A single turn carries every row of the set below to another of its rows. Some are shown first; where does it send the rows asked next?
Tefiv: -2 -12 -10 1 -8 -10 -5 -29 0 3 -3 -28 2 22
nelod: -3 1 -2 -13 0 -1 0 -13 -5 22 -13 -23 17 12
kikuv: -4 -17 -22 5 -26 -1 4 -20 1 -12 5 -5 18 12
zomid: 24 1 -21 7 3 1 1 -1 7 -18 -17 -19 -16 -9
tas: 13 -1 -17 -7 1 -15 1 -29 -5 -9 -15 -22 -10 -11
bevu: 22 3 -22 10 -1 -3 2 -10 12 -16 -13 -21 -15 -7
bug: 14 14 -30 4 -4 16 9 2 -4 2 16 16 -13 -15
butu: 3 -3 -26 10 7 -17 3 -32 -9 -3 6 -6 10 -11
nol: 15 11 -9 15 5 3 21 9 -4 -19 19 -7 -11 -8
bub: 0 2 15 6 0 11 -7 -4 -7 7 -12 18 10 22
zaf: 1 -10 10 -9 -6 -12 2 15 -11 -9 22 -16 -11 14
suten: -2 15 -27 -10 0 1 8 -17 -20 1 19 1 -6 -22
bedib: 0 -4 2 6 14 0 3 1 1 -29 -24 -8 0 3
defub: 7 4 -6 -5 -18 16 19 -5 4 -5 17 23 -14 19
vif: 9 0 -8 -8 3 5 -7 10 1 1 -31 -18 9 12
lugek: 22 11 -26 10 2 -4 3 0 0 -12 -11 -14 -20 -13
fanol: -10 -12 -17 -16 11 0 0 -25 -15 -9 28 4 -14 -5
vol: -6 -5 0 19 -2 -23 -3 -18 -4 2 -2 20 -14 2
gof: -11 -3 -10 15 -11 -11 4 -11 6 -14 -7 -4 -34 -3
vuba: -19 0 -7 -28 -5 15 3 -17 -9 15 13 -2 -18 11
Rusuk: 5 13 -30 -6 -2 15 13 2 -2 6 13 22 -19 -10
Nikis: -19 -27 -16 -9 8 5 12 -9 -1 -13 16 2 13 -5
muke: -4 -4 -5 -17 -2 29 -6 0 1 13 0 20 -18 16
Sare: -8 -5 -2 -24 2 27 -9 -3 -1 8 5 17 -14 14
teb: 8 -21 7 2 -4 2 -6 -7 -12 2 30 -21 -4 11
Pir: -18 -14 -2 -11 14 -14 10 7 -6 -12 6 16 6 -7
biru: -15 -7 -9 -17 -2 7 -2 -9 -15 10 25 -15 13 19
kelo: -6 -6 -2 -18 3 26 -6 -8 3 15 2 22 -5 16
safas: 0 8 -5 5 -20 -8 -7 13 -16 -5 -6 -10 21 3
puval: 13 14 -28 3 0 12 7 -7 -2 3 19 21 -9 -17
rut: 10 13 -28 6 -5 16 9 -9 1 3 23 16 -16 -9
potad: -6 -1 -8 2 6 -6 22 6 -1 16 16 19 7 -14
Fila: 3 1 0 -4 6 12 -10 10 2 7 -18 -23 17 14
Kef: 7 -21 14 -27 -8 -3 -1 -1 -4 -5 2 6 -17 13
foze: -1 -2 1 -21 3 22 -6 6 -4 20 -4 13 -12 18
Gedo: 7 -3 -1 -3 7 13 -9 12 1 9 -25 -13 14 11
Reke: -5 -15 -3 24 6 -4 -14 -28 -12 1 12 2 -8 -5
Takos: -1 1 -13 9 -33 -18 10 -1 2 -5 4 -3 7 18
duk: 7 -5 3 -7 12 11 -15 5 0 0 -21 -19 15 11
Subes: 20 6 -25 10 0 1 2 -3 6 -23 -6 -25 -10 -9

puval -> Sare
teb -> kikuv
bug -> muke
And these:
Rusuk -> foze
rut -> kelo
safas -> gof
butu -> fanol
defub -> bub
Pir -> zaf
tas -> suten

